rotation ticks, each row followed by its count of ticks
The counts run from 0 to 484.
[ 21.6  -4.2   3.5  11.0  10.0  14.7   3.8  -7.8  -6.4   7.3  -2.3   5.0
  24.4  19.4   6.4   6.3   1.2   6.3   0.1   6.5  10.2   9.1 -15.9 -13.3
   8.5   3.6  -9.3 -31.8  16.8  15.4 -10.8  12.4  -5.3  11.5  -2.9   0.3
  27.8  38.6  10.9  24.7  11.1  -2.7  -7.5   4.0 -11.4   9.0  -3.3  25.4
  -1.7 -12.3  10.7 -21.9   8.5   3.0  -8.3  18.3 -33.4  13.0   6.4   3.3
  14.1   0.9 -31.4 -12.0 -21.1  -0.7 -22.6   2.3]
454
[ 21.6  -3.2 -11.1   5.6  13.9  15.8  -3.9   8.2   4.6   6.8 -20.8  -1.7
  27.9   3.5   6.4  -4.3  -3.5 -12.4 -22.8  11.1  24.8   0.0 -17.0 -18.1
 -13.1  15.0 -21.8 -24.6  10.5   9.2 -10.0  16.2  -9.5  14.4 -10.5   4.8
  13.7  22.9   9.2   8.8  19.2   7.5 -21.1  10.2  -0.3  17.1  -2.4   6.3
   3.3  -4.7   0.0 -45.1  12.9   1.2   9.2   2.1 -14.3  10.2 -11.2  13.6
  22.9  -4.0 -22.6 -10.3 -15.1  -5.3 -19.3  -6.1]
114
[  7.4  -6.9 -24.4  -2.3  24.6   5.4   4.3  -7.7  12.5   8.3 -16.6  18.0
   9.8  23.2   6.1  -8.5   9.5   4.4  -2.5  -8.0  23.5  14.1  -9.2 -24.4
  23.3  18.8   9.0 -14.1  18.9   3.3   0.3  24.2   5.2   0.6 -10.6 -20.3
   0.9  42.2 -10.7   6.9   8.2  11.7 -19.5   7.5  -4.3  22.8  -6.7  11.2
  10.7 -17.9 -10.9  -8.0   6.0   2.6  13.7   8.4 -12.4  -2.5   1.7  -1.2
  13.4  -5.9 -25.6 -20.7 -14.5  -3.2 -14.6  17.2]
146
[ 17.9  -9.3  -3.5   9.9  16.2  10.9  -2.9   0.6   0.7  12.2  -4.7  11.0
  32.1  23.0   4.7  12.5  -1.7 -12.9   0.5  -3.3   8.3  17.9 -12.0 -27.9
  -5.0  -3.0  -7.7 -25.2  19.3  -0.4  -9.3  21.8  -8.6  13.7   5.2   3.6
  14.6  45.3   3.9  31.5  14.3  -0.8 -12.6   0.7 -15.0  12.1 -13.2   7.4
   6.9 -16.1   9.9 -11.2  -7.5   8.5  12.9   9.1 -25.6   9.0   1.4  11.4
  12.6  -6.0 -15.1  -5.3 -22.5  -1.6 -24.1   6.3]
387
[ 12.1   7.3  -5.5  -5.7  15.9  -1.1  -8.2  -7.2  11.7  -1.9  -1.3  -0.2
  34.8  12.0   2.9   1.1  -6.6   0.1 -10.5  14.1  33.1   8.6 -11.7 -12.4
  16.4  14.8 -15.5 -21.3  21.9   2.1   4.6   0.6  -4.0   6.4   0.1  -3.6
  29.9  18.7  -6.3  19.0  21.0  -6.1 -18.7   2.6 -24.5  11.6  -1.4   4.7
  12.6 -12.7 -13.4 -23.8  20.2  -2.7  13.0   6.6 -26.6  -9.2   9.4  17.7
   9.2  -3.7 -21.6  -5.5 -23.5  -9.6 -25.2   2.9]
207
[ 10.1  -5.9   0.2  -7.4  18.1  17.5  -3.6  -0.6   8.6   7.1 -10.2   0.8
  21.7  16.6   8.4 -12.9   8.6   7.1 -23.3   2.4  24.1  -0.9 -18.9 -12.0
   3.5  16.9   2.1 -16.6  20.9  -2.0   0.6  24.2  -0.7   8.3  -5.2 -17.3
  17.4  42.3  -2.5  10.5  16.1  -1.4 -20.7   7.8  -7.3  30.6 -10.1   4.6
  -1.8  -8.3  -3.3 -29.0  16.9   9.7  19.2  14.1 -10.1  11.5  -8.1  12.6
  19.5  -9.2 -27.7 -11.8 -17.7  -4.8  -7.5   5.3]
443
[ 12.4 -10.3 -26.7  13.0  19.0   9.5 -17.1  -8.1  14.2  -4.7 -16.0   3.4
  23.7  14.9  -1.2   2.2   5.5   2.5  -4.1  -0.4  24.3  11.6  -4.0 -24.4
  -1.1  13.9  -4.1 -16.8   4.9  -2.9 -12.8  22.0  -4.6  -1.3   1.1   0.0
   6.2  34.8 -13.0  20.3   9.9   5.9 -20.7  13.6 -20.0  -3.4  -9.9   5.9
   9.4 -21.3 -11.4 -32.9   4.2   2.5  22.8   1.3  -1.6   0.9  -6.4  11.2
  13.7  -9.5 -34.2 -18.1 -13.8  -4.5 -20.8   6.0]
322
[ 12.3  18.6 -31.1   3.2  24.7   0.8  -2.4  20.4   2.6 -14.9 -11.6   5.8
  15.1   9.1   0.8  -5.5  -3.2 -10.9  -5.2   2.2  36.1  11.3  -9.6 -26.6
   1.7  17.9  -9.7 -24.0  22.0  -0.8  -5.3   3.9  -4.5  -7.0 -12.9 -13.2
  -3.3  24.0  -3.7  14.5   8.1  17.0 -11.5  11.0  13.0  25.2   4.1   1.0
  27.9  -1.4  -9.2  -7.1  28.6  12.2  24.8  -7.7 -17.9   6.9  -3.5   9.4
  16.4 -15.4  -7.6  -1.7  -2.3 -15.2 -22.9  -7.0]
14
[ 13.7   9.1 -11.3  -9.4  25.6  -0.8   7.4   4.2  -6.3  -1.8 -13.4   8.9
  25.2  17.6  -4.9  -3.4   3.8  -9.9   9.4  14.3  30.6  -4.6 -21.1 -18.0
   6.5  19.9  -4.3 -25.6  11.5  15.3  -8.8  -8.4 -12.2  -3.8   3.9  -3.0
   8.5  24.7   3.9  16.6  15.9  -2.7  -3.5   0.4  -4.0   9.3   2.6  13.9
  -3.5   7.3  -4.8 -26.0  18.9   3.7  14.7  10.1 -33.2  16.9   0.4   0.3
   6.3  -2.3 -27.8 -16.1 -26.4 -12.3 -26.5  -7.3]
128
[ 15.3 -10.1 -10.9  19.1  11.6  15.6  -2.8  15.4   3.9  10.8 -14.2  10.1
  27.5  23.1   4.5  10.0  -1.1 -12.5   0.3  -5.1   6.9  19.0  -7.0 -31.4
  -5.2  -0.4  -6.7 -21.6  17.4  -1.3 -11.7  29.5  -8.3  13.7  -1.2   4.7
   5.5  46.7   1.4  29.7   3.9   6.2 -14.0   2.3  -3.4  12.1  -9.1   8.0
   8.3 -20.8  12.9 -10.9  -6.8   7.7   6.9   4.7 -15.6  11.4  -0.6  13.1
  15.8  -2.6 -12.8  -1.5 -12.8  -1.9 -21.1   5.7]
163
[ 12.4   2.9  -5.6   0.2  17.9  14.1  11.0   1.1   0.4   4.4 -17.7   2.7
  19.0  16.2  -8.9  14.1  10.3   1.7   5.0   9.3  26.8  -2.8 -18.2 -21.1
   6.7  13.1  -5.5 -20.1   9.9  30.9 -16.9  -2.4   2.0   7.9  -7.1  -9.9
  15.4  34.5   8.7  20.4  13.5   2.4  -2.3   2.7   3.3   7.4  -2.0  20.4
  -8.8  -0.1   7.7 -27.1  18.6   4.7   5.6   9.1 -28.6  21.7   1.5 -11.1
  14.8   2.3 -36.1 -19.6 -14.9   2.1 -22.3  10.4]
126
[ 13.2  10.2 -21.0  -4.4  14.1   6.7   5.3  27.9  13.7   1.0 -20.9  10.1
  13.2  12.3   1.3   3.0  -4.7 -15.4  17.1   8.5  29.7   0.7 -19.7 -23.9
  10.8  19.4 -13.4 -25.8  21.0  20.0  -8.2   6.9 -12.2 -10.8  -7.1   0.3
  -2.6  27.6   4.0  17.2  13.9  -9.2  -7.5  -7.1   9.3  20.6  -0.9  -3.8
  13.0   2.7  -9.8 -22.4  14.1 -15.2  14.4  -1.0 -27.3   8.4   4.4   6.1
   8.7  -3.0 -18.4   7.1 -11.4  -7.7 -29.3  -8.7]
357
[ 16.9  -5.6  -8.5   4.1   6.2  24.3  -9.8   0.0  19.4   6.6 -12.6   4.4
  16.4   9.4   3.7   3.8   7.9   4.2  -8.6   5.2  15.3   0.1 -12.9 -11.7
   5.0   9.0 -17.5 -18.8  10.7   6.9 -12.6  28.0  -5.1  10.2  -7.6  -3.2
  15.8  38.4  -0.8  15.1  13.7  -9.8 -18.0  10.9  -8.3   8.8 -10.3   4.3
  -4.3 -16.9  -8.4 -45.6  12.1 -10.1   6.4   6.1 -11.0   9.3  -3.7  15.8
  19.9  -1.0 -42.3  -9.6 -14.7   2.8 -12.2   4.1]
47
[ 24.1  -5.6  -6.6  18.8   9.6  15.5   4.3  -3.4  -1.5   5.6  -7.9   7.9
  24.1  22.1   8.5  13.3  -0.8  -1.1   5.0  -1.4  13.2  12.1 -13.1 -27.1
   0.4   0.5 -10.7 -31.7  12.0  19.6 -22.1  16.0  -6.0   8.5  -3.2   0.6
  16.4  34.2  13.1  23.9  10.7   5.5  -6.0   0.9  -2.7   3.2  -4.0  21.5
   8.5  -8.3  13.8 -20.0   4.5   2.3  -7.4  10.2 -31.3  14.4   7.4  -2.4
  11.4   1.7 -30.0 -12.6 -14.7   5.1 -26.0   6.2]
230
[ 21.1   5.3 -27.5  15.0  13.9   5.7  -2.7  19.9  13.8  -2.2 -23.4   8.6
  16.0   9.9   0.1   5.2 -10.2 -14.9   5.5   4.7  25.7  15.8  -7.2 -28.6
  -0.7  12.5 -24.5 -27.9  18.7  14.7 -13.1  13.6  -6.2  -7.7 -13.9   7.1
  -1.2  19.9   0.9  20.6  12.9  10.8 -18.4   2.3   7.6   9.5   0.9   2.6
  31.3  -6.0  -5.7 -19.9  10.8 -11.0  11.1 -11.0 -18.2   0.0  -0.5  11.1
  16.2  -3.1 -15.6   2.8  -1.9  -4.5 -26.4  -1.0]
410
[  6.0  -2.4   2.9   4.6  19.9  14.4   7.0  15.5  12.4  15.3 -14.8   9.7
  22.6  20.7  -1.8   6.1   6.4 -10.4  -1.3  -4.8   5.4  10.1 -12.9 -27.8
   4.0   2.4   1.4 -14.9  23.3   0.1  -4.8  25.4  -6.6  13.0  -0.2 -10.7
   9.3  59.5  -4.8  20.9  15.1  -1.3 -13.0  -0.7  -0.2  25.3 -13.0   2.8
   0.3 -14.6   8.1 -16.1  -2.9  -0.3  15.0   9.0 -15.5  11.8  -3.0   8.2
  16.1   0.4 -16.0  -5.4 -22.7   5.6 -13.9  14.1]
215
[ 18.6   0.0  -7.5  10.3  18.3  11.4  -5.3   7.2  -3.1  -4.0   1.9  12.0
  19.5  19.6   5.1 -13.6   1.3   6.2 -15.1  -3.8  17.0  12.7 -11.9 -19.8
   2.3   3.1  -0.9 -22.8  23.5  -7.8   0.8  26.9  -4.7   2.6  -7.8 -14.2
   6.5  50.0  -1.0  22.5   3.7   7.1 -18.7   8.2  -1.4  32.1  -9.2   9.9
  12.0 -14.2   3.9  -3.1  17.1  22.9   8.9   6.5 -14.5  14.6  -4.8  16.9
  20.0 -16.7 -21.5  -7.3 -16.3  -8.2 -11.9  -9.9]
392
[  4.2  14.5  -9.6   0.6  21.8   9.2  -2.6  22.8   7.5  -0.5 -18.8  -2.8
  19.2   9.6 -17.1  25.2   5.1 -14.1   4.1  12.4  30.8   5.4 -11.3 -30.2
   3.2   9.7 -22.1 -16.6  11.9   9.5 -10.7  -4.5   3.4   6.4  -6.1  -4.0
   3.9  30.9  -5.2  34.6  10.8   1.6  -3.6   6.6   5.8  12.0  -5.8  -5.7
   7.4 -11.9  -4.5 -18.3  20.8   4.4  23.3 -12.8 -19.3  11.5  -2.0  11.1
  18.9  -9.0 -12.3  -0.8 -10.7   0.3 -24.2   7.7]
190
[ 14.7   8.1  -6.0  -5.4  21.8   8.8  11.5   6.3  -6.6   1.4 -16.0   6.3
  23.6  22.4 -10.1   8.3   8.6  -4.3   9.8  13.1  26.2  -5.7 -19.5 -22.4
   6.2  15.9  -2.3 -23.5  15.0  25.0 -14.3  -8.9  -5.3   0.4  -0.2  -5.2
  11.1  34.3   5.5  23.6  14.7  -1.7  -1.1  -0.3   1.4   8.4  -2.7  13.2
 -10.9   2.2   4.7 -23.1  20.2   6.9  10.9  10.3 -31.5  21.4   2.0  -5.7
   9.6  -0.6 -27.3 -17.1 -21.3  -3.0 -25.0  -0.8]
127
[  9.5   1.3  -7.7  -0.4   9.5  19.6  -0.8  13.6  21.3   5.1  -1.5   8.3
  11.0  16.6   8.8   9.0   6.6  11.8  11.1  -2.8   9.8   8.7 -15.4 -13.3
  23.4   2.7 -12.6 -19.6  25.4   4.2 -13.4  26.0   1.9   6.7 -11.5  -6.9
  10.9  53.1   1.9  20.6  -1.0 -12.8  -8.7   4.4   3.4  21.0  -2.8   8.2
  -2.8 -21.5  -4.3 -18.0  19.2  -8.3  -1.1  12.4 -24.4   7.9   9.0   9.8
  15.7  -5.5 -31.3   3.0 -11.7   2.5 -16.4   7.9]
449
[ 11.6  15.1 -12.8   7.5  22.2   9.7  -6.8  16.3  -4.2  -7.5 -15.3  -3.7
  29.3  10.9 -18.3  21.1   1.7 -14.5  -6.0  10.9  31.7   8.0  -7.6 -31.8
  -8.5   7.7 -23.5 -21.8  10.1   7.1 -13.5  -8.0  -2.4   5.0  -7.5   2.0
   9.4  23.8  -1.5  31.0  12.0   9.5  -7.4   9.4   1.7   9.4  -3.5   0.5
  14.6  -7.4   1.1 -16.3  27.4  14.5  19.7  -9.1 -20.0  15.9  -3.1  11.7
  17.2 -13.6 -15.3  -3.2  -9.3  -3.7 -24.5  -1.0]
414
[  6.7  10.8  -6.6  -1.5  20.1   8.0  -0.5   9.8  12.3  12.2  -0.8   1.9
  19.6  20.4  -4.9  24.7   0.2 -13.9   4.4   2.5  30.0   9.2 -13.2 -32.9
   6.3  -0.4 -21.1 -25.6  11.4   2.9  -4.0   2.0  -2.5   8.5   3.6  -7.8
  13.8  28.3  -1.0  29.0  14.4  -9.7   2.8   4.8  -9.7   8.6  -8.3 -11.5
  13.7 -10.6 -11.4 -21.8  12.8   0.2  25.9  -0.5 -25.6   6.4   1.5  12.5
   9.4 -15.4 -14.0   0.2 -27.2  -1.1 -31.5  12.3]
138
[ 15.7   6.4 -12.7   4.5  17.2  10.5   1.2  11.3  17.8   0.6   0.6   8.5
  23.3   7.7  11.3  14.8  -5.0  -5.4  18.6   5.7   8.1   4.5 -10.9 -16.0
  18.8  -1.5 -18.7 -23.6  15.2   4.8 -19.2  12.9 -11.3  12.9  -3.8   8.3
  20.0  45.9  -3.5  14.4   3.5 -11.2  -8.6   7.2  -7.3  -2.2   5.5  16.0
   0.5 -19.7  -9.0 -32.6  13.7 -16.4   5.7   5.7 -30.3   3.7  11.0  15.4
   4.0   0.1 -30.8  -9.1 -25.6   3.7 -21.7   2.7]
451
[ 11.0   9.9 -23.4   5.4  13.3  11.1  -2.6  14.7  20.1   0.7 -27.2   3.8
  10.9   8.4  -2.6   8.4  -6.4 -12.1  -6.2   6.5  38.8  13.9  -9.4 -27.4
   6.3  23.5 -25.8 -19.4  18.2  20.0  -6.2  12.6   7.5  -1.5 -22.2  -6.7
   3.6  19.6  -1.8  18.2  14.0  12.1 -17.5   6.1  10.5  21.4   0.0  -4.6
  28.2 -10.7  -6.8 -20.4  15.4  -8.7  13.4 -11.7 -13.9  -1.5  -1.5   7.3
  21.5  -2.0 -15.4   2.6   2.7  -1.9 -22.7  12.8]
187
[ 21.0   0.1 -18.8  -4.4  13.8   3.7  -9.8  -6.7   6.9 -14.4   7.7   0.7
  33.8  13.5  17.3  -2.2  -8.2   4.5  -6.5  -1.8  22.3   9.5 -13.2  -8.8
   6.4   9.5  -4.3 -24.0  22.7 -11.1 -10.1  11.3  -9.0   0.3   3.6  -7.8
  26.6  24.7  -4.8  16.7  11.3   4.6  -8.0   1.6 -18.5   8.2   6.9  15.1
  15.4 -11.0  -9.3 -21.1  22.3   2.5  17.8  13.7 -24.5  -9.7  10.1  13.7
   1.2 -12.1 -27.5  -4.2 -14.4 -20.1 -28.9   2.4]
155
[ 14.9  -9.6 -15.9   8.8  13.3  11.0   1.3  -4.2  18.9  16.6  -8.9   7.0
  27.4  18.0  16.7   9.5  -8.6  -9.1  -4.4  -2.9  10.3  20.2  -8.3 -28.8
   6.1   4.8 -10.6 -24.4  20.9   0.0  -9.2  25.7  -5.6  16.0  -2.0  -0.1
  20.1  32.7  -1.5  16.2  13.5  10.7 -16.3  -3.9 -11.5   9.4  -2.1   8.9
  18.4 -23.2   1.5 -18.5 -11.0 -12.2   9.1  10.2 -24.0  -8.7   7.3   7.3
   7.7   2.2 -19.7  -6.9 -13.9  -0.9 -25.5  26.2]
385
[  6.9   4.3  -6.7   5.0   7.9  12.0 -12.6   2.4   2.2  -9.0 -17.3  -6.2
  34.2  20.1 -19.5  19.9   1.7   2.5   0.7   5.5  33.1  10.2  -7.4 -24.3
   1.3  13.3  -9.8 -16.0  19.3  13.3 -11.0   3.4   2.3  -7.4   3.8  -3.9
  12.1  26.6  -6.7  46.6  16.2  -5.4  -6.0  -4.1 -14.3   6.0 -11.2  -3.3
   7.9 -10.2   2.4 -12.0  19.4  13.4  23.4   4.5 -17.7   1.4   2.7   8.3
  11.1  -9.6 -22.2   4.7  -5.7  -5.7 -33.6   4.6]
257
[  9.1  -1.1 -13.7   2.0  14.8  13.0  -2.3  23.1  22.3   5.5 -17.0  12.0
  16.8   8.6   5.4   3.6   3.1 -13.1   8.5   5.4  10.2  -2.3 -14.1 -18.7
  13.3  11.3  -9.9 -15.2  14.1  -4.2  -8.8  22.1 -13.8   8.4  -3.1   6.4
   3.1  46.8  -8.4  12.3  10.0 -10.9 -19.1   7.4  -7.1   8.6  -7.1  -3.4
  -4.8 -14.9 -14.7 -37.6   5.6 -13.5  20.3   3.2 -10.9   9.0  -2.3  21.6
  13.6  -2.1 -26.1  -5.6 -20.9  -1.8 -17.1  -1.0]
45
[ 13.0  -4.1  -5.1  -7.2  24.6  11.8  -3.4   0.7  10.4   3.9 -12.7  -2.0
  25.4  11.2   4.8 -13.3   4.4  -3.2 -22.7   3.9  21.3   0.8 -16.9 -14.9
  -1.4  17.0   2.4 -15.1  15.8  -5.7   1.1  20.4  -5.7  11.2  -0.1 -12.3
  19.6  32.7  -8.4   5.1  19.7   6.1 -23.2   6.4 -12.7  23.2  -3.8   6.8
   3.2  -8.9  -7.2 -38.6  12.8   3.0  22.4  10.9  -5.6   4.6 -12.8  11.5
  14.1  -1.3 -27.8 -15.1 -23.5  -5.4 -12.2   7.3]
442
[ 17.9  -4.4  -5.8  12.1  22.1   5.3  -4.8   6.8  -0.4   2.9  -4.7  11.7
  34.3  19.9   6.2   2.5  -3.4 -17.1  -1.8   2.5  11.0  14.2 -10.1 -28.3
  -4.8  -1.5  -4.9 -25.6  16.9  -9.0  -2.7  18.3 -15.0  11.9   9.6   9.2
  18.0  40.9  -2.6  20.8  15.4   2.0 -17.6   5.7 -18.7   7.6 -10.9   8.0
  11.8 -14.0   1.9 -18.5  -1.8   9.9  21.0   7.1 -21.1   5.6  -1.6  17.0
  13.1  -7.4 -15.9 -10.9 -28.7  -8.4 -24.3  -0.8]
388
[  8.0   7.3  -2.5  -6.9  27.7  -2.8   7.2  15.1   8.6   7.0  -1.2  13.8
  29.0  14.9   3.7  -3.4  -9.3 -10.8   0.0   8.2  16.7  14.1 -11.8 -19.9
  26.6   6.8  -7.0 -18.8  37.0  -2.7   9.1  11.7  -4.9   9.0  -3.4  -4.8
  14.6  42.5 -12.4  19.3  12.8   0.0 -18.4  -2.9  -9.3  26.4   3.5   7.9
  11.6 -17.3  -4.7  -1.9  11.9  -0.6  13.2   7.1 -32.5  -7.2  11.8  14.2
  14.8  -1.8  -2.9   0.1 -23.6  -9.3 -18.5   3.4]
211
[ 17.2   5.1 -12.1  -1.9  13.6   3.8 -13.8   7.5   8.0 -11.4  -7.0   7.3
  22.2   0.2   3.0 -11.4  -3.7   6.1  -2.8  15.9  24.1  -0.3  -8.8  -3.7
  20.3  17.3 -14.5 -15.2  24.0  -2.9   1.7   8.4 -10.0   3.6  -9.1   1.0
  14.5  35.2  -9.0  18.1   5.7  -9.1 -21.4  11.9 -12.1  16.9  -1.6   8.4
  -2.0 -15.6 -15.8 -24.4  30.4   4.0   9.7   3.1 -22.8   2.8   6.9  28.3
  20.7  -7.1 -25.4  -2.9 -18.2 -14.0 -15.1 -16.6]
274
[ 16.1   4.4 -22.9  -0.2  16.2  10.5   3.3   3.1 -14.2   3.2   2.2   8.7
   6.9  19.6  12.9   6.3   7.4   0.3  -5.4   2.5  25.5   7.2 -14.3 -28.5
   9.1  10.9  -4.8 -30.5  14.7  -2.9 -11.6  -0.3   0.4   7.9 -11.8 -14.4
   4.6  32.8  11.7  17.8  -1.5  12.0   3.4  15.3   8.5  21.5   1.6  14.9
  -0.3  -8.9  -0.7  -7.5  26.7  25.2   8.8   8.6 -27.6  19.7  -2.0  -3.7
  15.0 -19.1 -15.3 -12.2 -15.7 -13.2 -23.9  -2.1]
470
[ 14.5   5.2 -13.7  -5.1   9.1   7.2   7.5  24.3   6.9   3.9 -21.0  16.2
  10.2  18.4  -1.6   0.6   1.4 -11.5  14.7   4.8  28.9   0.6 -15.9 -19.5
  13.4  22.6  -6.1 -23.6  28.0  20.9  -6.9  10.0  -7.7 -11.5  -9.8  -5.5
  -5.3  34.7   7.9  24.7  12.8  -7.4  -5.1  -9.9  13.6  29.1   0.4  -0.8
   6.1   2.5  -1.5 -14.2  15.0  -5.4   6.1   4.3 -30.5  15.1   7.3  -1.4
   9.5  -1.2 -18.4   7.2  -7.5  -9.5 -24.7 -11.0]
356
[ 16.1  -2.4  -2.8   2.2  12.9  19.4  -7.9   2.0   2.4  -0.6   2.2   4.5
  16.3  19.8   7.6  -4.9   8.8  10.4 -13.9  -0.6  14.5   1.9 -20.0 -13.0
   0.9   2.4  -0.1 -22.8  16.5  -6.4  -8.5  24.0  -8.7   8.0  -1.7 -15.3
  17.1  49.4   4.4  16.4   6.3  -8.1  -9.5  10.8  -1.5  25.8  -9.3  10.5
  -1.6  -7.8  -1.0 -26.5  23.9  14.9  12.2  12.8 -13.5  22.3  -3.9  12.9
  13.8 -14.1 -33.7 -11.1 -22.7  -5.8 -14.6  -5.2]
220
